One turning vector, and how many steps it has turned
The counts run from 0 to 599.
[ -1   1   1  13   8   2   7  -8   7  21 -11   5  13 -18  17  31   2   1
  13  21  -4   8  -2  -8 -10 -21  12   1 -15 -18   7  12 -33  -2  -7 -16
  -9   9  -3   5  18  -1 -13   3   0  -7  -9  15  15  18 -16 -18 -18  -3
   4  -6  -9  -4   2 -10 -10  -7 -11   1   7 -25  11   4  -9  -4  20   6
 -11 -14   4   1 -12  -2 -16  31  20] | 250
[ -4  17   8  11  13   0  13 -26  20  14 -10  14  20  -1   7  14   1  11
  -4  12   3  -5  -1   5   7 -28  13  11 -27 -19   0  10 -16  12 -11 -26
 -16  12 -17  -2   9 -18 -13  -4  -8   1 -10  17   6  17   3 -27 -10 -16
   2  -2   4 -10 -11   4 -17   0 -11   0  -6 -17   8   6   1  -6  12  18
 -10 -13  -3   8   6 -14 -16  29  13] | 515
[  0   1  -3 -11   3   3  10  -8  20  23 -20  -6  22   3  40  10   5  -5
  -3  23  -2  14   1 -11  -7 -41  16  12 -11 -20   3   7 -13 -11  -9   1
  -4   5   5   7  18   6  -1   1 -18 -12 -12  10   7  14  -2   3 -17  -9
  11 -12  -9  10  -3  -8  -9  -9  -9   0  -6 -17  14  -2  -7  -2  27  -1
  -1 -23  -9   9   1  -5 -12  24   8] | 466
[-11  -8  -4   6  -2 -11  13  17  25  26 -16  -1  31   6   4   9   6   7
  -3  14   6  10   5  -4  -1 -11   3  15 -12  -1   0  -3   7  -2 -15  -7
  -5  -6 -24  11   5 -19 -28  -1  -3  -8 -22   2  10  18 -10 -23 -24  -8
   8 -27  14 -17  -8  -5 -22  -3  -4 -12  11 -24   2   8   1  -2  19   0
   4  -6   1  16  18 -10 -18  16  10] | 134
[ -7   1  -2  -9   3  -6   7 -11  23  28 -15  -3  21  -1  28  19  13   5
  -5  23   8   7  -4   7  -5 -40   9  14  -5 -20  15   7 -11 -16 -26  -3
  -6   9  -7   6  20  -4  -4  -5 -15  -3  -9   6  10  25  -5  -9  -8  -5
   6  -7  -7   9   2  -8 -15   1  -7   3  -2 -15  19  -1   1   0  24   3
  -7 -20  -6  11   5 -11 -12  19   8] | 464
[-11  14   4  -6   9   7  14 -13  12  18 -14   6  18   1  16   9   2  -9
   1  29  -5   1   2  -5   0 -24   4  14 -15  -7 -12  13 -28   0  -2 -20
 -11  -6  -4   1  22  -2 -20  -3 -10  -2 -14  16   4  12   5  -5 -19 -20
   7  -2   1   7 -17 -11 -18 -14 -21 -15   6 -15   7   1 -10 -12  22   2
  -2 -12 -12  10  -5 -26 -12  26  21] | 529
[ -6  -3  -1 -17   1  -5   3 -11  25  29 -21  -5  22   3  27  20  16   0
  -6  19   8   3   4   2 -10 -37  13  18  -9 -14   7   2  -1 -18 -18   5
  -6   4  -3  11  13  -6  -5   0 -11  -7 -15   4   8  21 -11  -9 -12 -10
  15  -9  -7  12  -5  -6 -13  -8  -2   2   2 -15   9  -2  -8  -1  31  -1
  -1 -21  -8  14   4  -9 -17  19   7] | 463
[-16  -2   9  18   5 -12   3 -13  19  10  -9   3  25   7   3  17 -20  11
   1  30   5  -6  -7  20   9 -12  -2   8 -12 -20  -7   4 -18   4 -18 -23
  -4   7 -16   5  14 -34  -7  -9  -9  -6  -3  18  -1   1  -5 -16 -29   2
  14  -9   7  -5   2  -5 -12   9 -16  -5   8 -21  -1   7   6  -5  11   1
 -18   0  -6  19   1   8  -7  27   4] | 363
[-15 -10   3  10  14  -6   6  -6  13  16 -19 -11  15  -4  21  13 -13   8
   3  37   2   4   0   9  -3 -26   5   1  -7 -16  -3   5 -29  -9  -8 -11
 -10  13   5  -2  24 -10  -6   2 -12 -18 -11  17   6  11 -16 -12 -37   1
  10 -16  -3   3   9  -3 -10  -1  -6  -4   9 -21  17  -1   6  -7  18  -2
 -20  -3  -5   2 -10  14   0  25   2] | 174
[-12  -5  13  17  23   3   8 -11   8   9 -22  -4  17  -5   9  12 -14   9
  -1  22  -8   3   7  12   2 -24   6  11 -20 -16   0   0 -36  11   7  -9
 -17  10  -1  -1  12 -21 -15  10  -9 -10 -10  10   3   1  -5 -14 -33 -11
  14 -24   2  -5  -2  -3 -11  -6  -5 -11  -1 -17  -5   2  -4  -3  17  -1
 -10  -5 -11  15  -1  11   4  27  14] | 377
[  9   5   4   5   5   2  19 -20  30  17 -11  -4  21   3  15   4  -4   1
  -8  27  -6  11  11 -10  -4 -12   2   1 -26 -24 -20   5 -16   0  -3  -1
  12   4  -7  12   4  -8  -3 -23   1 -21 -10  10  -4   2   9  -6 -24  -9
  11 -19   9  -6  -8  -7  -8  -8 -20  -3  -4 -25   2  -1  -5 -18  22  -6
  -9  -3   1  29   7   3  -5  27  12] | 293
[ -5  -3  -7  -2   7   2  22  -3  17  20 -14  -3  24   9   7   8   2  -5
   6  22   4   1   3  -2   1 -13  25  11 -21   2 -14  10  -7  -2  -2 -10
 -12   1  -5   1  13  -9 -28   6 -11 -13 -22  12  14  22 -11 -23 -28 -17
  -1 -11   2  -3 -22  -7 -22 -14   0   0   2 -18  11  -2  -8 -10  19  11
   2  -3  -4   3  -4 -12 -22  25  11] | 323
[-12   4   2  16  -4 -11   8 -13  29  15 -14   2   8  -7  12   7   5  13
 -10   7   2   4   7  -6   0 -22   0  21 -12 -22   0  -2   7 -11 -27 -28
   1   6 -10  11  14 -21  -9 -12   6  -9   0   7   0   2   2  -9  -3 -16
  23 -13   5  -1   8   5 -11   0 -21 -11  -2 -17  13   7  10  -9  13   1
 -18 -14   4  33  16  -2 -10  22  19] | 219
[  2  -7 -11   3  -9   8   3   5  21  17 -22   9  28  13   3  17 -14  -1
   4  31   2   1   7  -1   0 -13   9   6  -6   1 -16   5 -19  -5 -14 -10
   7  -3  -3   7   2 -15  -8 -10  -2  -9  -1  21   5   3  -9  -6 -19  -7
  24 -15  12 -10 -15 -24 -14  -2  -9  -8   7 -25  -3   8 -10  -7  33  -3
   0  -2  -3  20 -15   3 -15  25  11] | 551
[  2   3   5  15   5  -1   8 -10   6  14 -14   4  14 -13  13  28   3   1
   9  19  -4  11  -1  -7 -13 -18  18  -1 -22 -20  -5  12 -28  -6  -3 -16
  -8  16   3   8  19  -3 -18   3  -1 -17  -7  18  11  14 -13 -18 -20  -6
  10  -8 -16   1   2   1 -11  -9 -12   0   6 -30  12  11 -12  -5  17   8
 -12  -5   4   7 -16  -5 -10  34  23] | 246
[-17  10   8  -7   7  -1  14  -5  11  20 -10   4  18  -5  12   7   9  -2
  -2  30  10  -2  -7   7  -1 -22   0   8 -11  -9  -2   7 -26  -5 -15 -21
  -4   2 -13   0  26  -6 -29  -8  -2   0  -2  12  10  20   2  -6  -9 -14
   6   0   6   3  -8  -4 -16  -4 -20 -19   6 -17   9   5  -9 -13  16  -5
 -16 -11  -5  12 -13 -28 -18  28  19] | 532
[  0   9  -8   2  -1   2   5   2  23  12 -14  17  35  -1  12  19  -2   8
  -3   9  -3   7   2 -12  -4 -16  19   6 -13 -18  -3   4  -4   8  -8 -14
  -1   3 -12   8  -4 -19 -12   3  -8  -2  -8  23   5   6   2 -16 -11 -20
  15 -14   1 -17 -16  -2  -9  -9 -15 -11  -1 -23 -13  15 -13   0  22  11
  -6 -11  -8  13   9  -8 -29  27  14] | 66
[ -5   4  -3  12  -1 -10  10   9  26  13 -15   4  27   6  18  -4  -8   6
  -7  21  -5  23   6 -17   6 -17  -3  16 -20  -8  -1  -1  -2  16  -2 -14
  -4 -14 -14   6  13  -8 -20  -5  -5 -14 -20  13  13  14   0   1 -30  -5
   5 -30  17 -15  -8   2 -16  -9 -12 -14   1 -25   7   3  -3 -11  16  -4
  -2  -8  -3   9  19 -10 -10  17   6] | 141
[ -7  -5  -8  16  -5  -1   1   6  26  29 -20  -7  13  -3  11   4   4   0
  10  16   0  12   2   4   5 -17   9  30  -3  -5   0   8   3 -21 -14 -17
 -10 -11 -12  13  28 -18 -17  -4  -6  -4  -4  -8  16  11  -4   0 -12  -9
  20 -19   4  -5   0 -17 -16  -2  -1 -13  -1 -10   7   7  -7 -13  19   0
   1 -16  -9  24   8  -4 -10  22  22] | 404
[  3   1   6   6  11   2  16 -12  22  17 -29  -5  14   9  17  -8   0  -2
  -5  14  -3  12  10   8   7 -24   3  27 -20  -3  -6   2  -4   0   7  -8
  -9  -9  -4   8  23 -12 -17   0  -8 -20 -20   6  14  17   4  -4 -26 -12
  11 -22  11   0 -11  -1 -20 -12   0  -8  -2 -11  12  -1  -6 -21  25 -12
  -1 -11 -13  18  12  -4  -2  27  11] | 593
[ -3   4   9  14  10  -5   3 -21  15  18 -19   7   7  -1   4  23  14   9
   1   8  -1  -1 -10  13  -2 -26   5   5 -19  -9 -10   8 -14 -19 -16 -24
 -13  16 -10  10  13 -21  -5  -6   7 -10  -2  11   5   4  -4 -21 -14  -2
  24   5 -16   2   4   6  -9   6 -18   2  10 -22  17   5  -2  -4  20  -1
  -8 -15   3  16  -5   0  -6  32  21] | 236
[  0  -7   4   0   4  17  16 -16  21  26 -21   5  26  -1   5  11   2   5
   4  26  12  -4   0  22   6 -26   1   8 -13 -15  -1   5 -26 -15 -10 -15
   2   4 -16   1  11 -19  -6 -16   4 -12  -1  -1  10   8  -1 -16 -13  -6
  13  -9  11  -8  -7 -15 -17   2  -9 -11   5 -14  11  -1  -3  -9  30  -9
 -14  -4  -6  24 -15  -4  -2  24   9] | 101
[  2   6   1   5   2  -6  17 -21  23  17 -10   3  10   1  23   5  10   0
  -1  22  10   0  -3   1   2 -34  18   7 -18 -20  -9  14 -10 -17 -17 -24
   2  13  -3   3  22  -2 -10 -14  -3 -16   0  14   5  17   4  -9  -5 -22
   8  -1   0   8   1   0 -11   0 -16  -7  -5 -22  31   1   4 -12  14  -2
 -16 -15   3  16  -1  -6  -8  28  10] | 30
[  4   1  -6  -8  -6  -7   4   2  24  27 -15   6  32   4  14  16  16  -1
  -2  17   5  17   2  -7  -8 -21  12   9  -6  -8   8  -1  -7  -7 -25   6
   8   5 -10  16   4  -7 -11  -5  -7   1 -11  11   8  20  -1  -3  -2 -12
  20 -16   1  -5 -11  -9 -11  -4 -10  -8  -5 -23  -6  16 -18  -1  26   2
   5 -21  -2  22   6 -14 -23  29  22] | 269
[ -8   5   3  15  -1  -8   7 -11  26  14 -24   3   5   6  13  13   0   5
 -11   3  -7   7  13 -14  -4 -27   4  23 -17 -10 -15   1   2 -12 -16 -29
  -7   1   4  17   6 -19  -4 -10   6 -17  -4  10  -4   0  -3 -11 -14 -12
  27 -13   3   5   2   4 -14  -8 -20  -6   2 -22   8   6   5 -10  21   3
  -5 -11  -2  31  11   1 -10  25  15] | 222
[-16   1   0   8  -8  -8   2  -1  26   8 -12   7  32  13  10   6  -7  12
  -4  26  10  -1 -11  15  10 -17  -4   6  -8 -16 -10   8  -2   1 -23 -23
   5  -7 -18   4  14 -30  -8 -11  -7  -7  -3  18   6  -1   5  -6 -22  -5
  23 -12   9  -6  -4  -5 -11   7 -20 -20  10 -23  -1  13   2  -8  20  -8
 -11  -7  -7  19   2  -4 -12  20   3] | 354
[  4   2  -5  -5  -7  -6   5   0  22  26 -16   3  28  17  12  20   8  -5
  -5  17   3  14   4 -10  -9 -24   8  14  -5 -10   1  -1  -3  -6 -27   6
   5  -2  -8  20   2  -8 -11  -9  -8  -3  -8  10   3  15  -3  -5  -6  -6
  21 -17   0  -2  -9 -10 -13  -1 -12  -1  -1 -27  -5  14 -12   3  26   0
  10 -24  -1  24   8 -14 -21  26  19] | 273
[-14  -4  -9  -2  -2  -2   6   6  21  15 -13  11  32  -5   6  27   5  14
  -3  12   6   0  -1 -13 -14 -14  15  -5 -12  -9  -6   4  -6  -7 -21 -12
  -3  11 -11   5  -4 -14 -15   3   1  -1  -9  21   4   9 -14 -28 -14 -19
  19 -12  -1 -14 -11  -6 -11  -2 -13 -15   7 -30  -4  15  -5   7  23   8
  -2  -8   0  14   4  -8 -30  25  14] | 58
[ -3  -4  -4  16   5   4   8   2   8  15 -23  -9  22   0  21   4  -4   1
   6  17  -5   9   8   6   2 -27  19  23 -12 -11   6   4  -9  -2   2 -15
 -10  -2   1  12  23  -7 -31   7 -15 -17  -9   2  13  17   0   3 -18 -16
  10 -21   1  -1  -2  -3 -21 -11   0 -17  -3 -21  16   9  -7  -4  11   3
   1 -13 -11  18  -5  -3   4  26  21] | 394
[ -4   7  10  18  12   1   9 -21  10  16 -15   7   8  -2  10  23   3   2
   4  14  -4   1  -7   5  -4 -27   4   4 -23 -16  -5  14 -27  -8 -14 -30
 -11  13  -1   8  15 -10  -8  -7   6 -13  -8  17  10   4  -5 -16 -20  -2
  18   4 -14   2   6   4  -9   4 -21   4   4 -26  17   7  -1  -5  22   2
 -10 -15   5  11  -8   5  -1  35  18] | 237
[ -9  -3  12  15  20  -5   8 -11  12  10 -19  -8  17  -1   7  15 -19   7
  -3  25 -11  -2  11   8  -1 -15   7  11 -19 -12 -12  -1 -24   8   1 -10
  -9  11   3   5  12 -21 -17   3  -7 -13 -16  18  -8   1  -8 -18 -37 -12
  18 -25   7   0  -1  -4 -14 -12  -3 -10  -2 -19  -6   5  -5  -2  13   2
 -15   5 -10  17  -6  11  -1  32  13] | 373
[-10  15  18   5  14  -8  16 -21   8  19  -8   4  22  11   6  16   0  -3
  -6  30   1  -1   4   9   2 -23  -9  15 -21 -18  -1  -1 -30  17 -16 -13
   0  -4 -12   9  13  -8 -18 -21  -5  -2  -4  10  -8  11   5  -2 -15  -1
  10  -8   5   6  -3  -8 -17  -3 -19  -1  -2 -19  -2   2  -5  -3  10   1
  -9 -12 -10  25  -4 -17  -9  28  16] | 85
[  1   3   7  17   7  -6   6  -9   9  20 -11   6  13 -17  10  25  12   7
  10  18   2   3  -9   4 -11 -19  10   0 -19 -22   2   8 -24 -10 -12 -15
  -8  15  -5   7  21 -11 -19  -3   4 -13  -4  13  13  17 -13 -23 -16  -6
  11  -3 -13  -3   5   5  -4   2 -14   1   6 -22  10  11  -8  -4  13   1
 -21  -8   4   6 -16  -5 -12  33  25] | 245
[  2  12   9  20  10  -4   9 -21  17  10 -19   7   4  -6  14   7  -2   3
  -4  11  -7   8   1  -2   0 -30   0  10 -23 -22 -11  10 -21  -5  -8 -31
  -7   8   0   6  16 -10  -2  -6   5 -16  -2  16   4  -4   9  -5 -17 -11
  22  -6   0   4   8   8  -5  -1 -25 -12   2 -27  17  11  -2  -9  17  -3
 -12 -17   3  17   1   6   7  35  17] | 229
[ -2  -2   8   6  12   4  13 -11  21  24 -30  -2  17  13   9   2   0   1
  -9   9  -4   7  14   9   5 -27   1  32 -18  -6  -1  -6   0   6   2 -11
 -12  -5 -10   9  11 -19 -14  -4  -7 -17 -22   1  10  14  -3  -9 -27  -9
  12 -24  12   0 -10  -1 -28 -13   7  -2  -1 -15   8  -6  -3 -13  23  -3
   0 -11 -13  20   9  -2  -4  23   4] | 589
[  7  -3   9  -6  13   6  20 -17  26  19 -19   4  19   6   2   4  12   9
  -7  14   8  -1  -5  18  -2 -18  19  -5 -26  -7 -16   6  -7  -9  -3   0
   0  17 -10   1  -2 -21  -7  -6   8 -19 -22  11   8  11   6 -31 -24 -21
  13 -14   5  -7 -13   9  -7   3  -7  -7  -3 -20   9   5 -10 -10  24 -11
  -4  -3  -1  17   3   0 -11  27  11] | 307
[ -8  -4   6  15   8   1   2 -11  20   5 -17  -2  24   7  13  15 -23   6
   1  26  -6   0   2   8   5 -11   2  12 -14 -18 -19   4 -16   6   1 -17
  -4   1  -3   5  13 -34  -7  -1  -9 -14 -12  20  -2 -10  -5 -11 -41  -4
  24 -17   3  -5  -7 -10 -10 -10 -10  -9   8 -20 -12   3  -2  -9  17  -2
 -16  -1  -9  18   2  14 -10  25   9] | 365
[ -2  14   5   1  12   5  15 -18  19  12 -20  12  20  10   7  21  -2   4
  -8   5  -5  -2   7  -7  -3 -22  18  16 -29  -7 -15   6  -2   6  -2 -22
 -14  10  -8   6   0 -20 -13   6  -3 -10 -16  21   2  12  -1 -28 -19 -22
   9  -9   1  -5 -15   5 -18 -12  -9   1   0 -19   1   3  -4  -7  23  16
   1 -10  -4  15   8  -9 -23  30  12] | 513
[  2   1  -8  -5  -2  -2   2   6  22  25 -19   3  22  -8  13  29   9  -3
   0  17   0  14   9 -17 -16 -23  11  13  -9   0   5   2 -13 -10 -15   1
  -6   9   0  11   6  -2 -10   4  -2  -3 -14  17  11  24 -17 -14 -14 -15
  15 -17  -3  -1  -7  -7 -16 -11  -1   1  -1 -21  -4   8 -17   2  31   5
   2 -15  -4  12  -4  -9 -26  30  22] | 260
[ -7   2   7   9   1 -21   4  -7  31  15 -24   1  12  13  14  -4   1   4
  -7  18   3  11  -6  19   9 -17  -6  19 -12   0 -15   0   9  -2 -10 -12
  -3  -6  -8  10  18 -31  -4  -8  -1 -14 -20  18   6   9   3  -2 -33  -2
  20 -16   5   7  -5   7 -11  -1 -12  -8   1 -15   5   9  -8 -18  23 -17
 -11  -8 -10  16  11  -9 -17  26   6] | 155
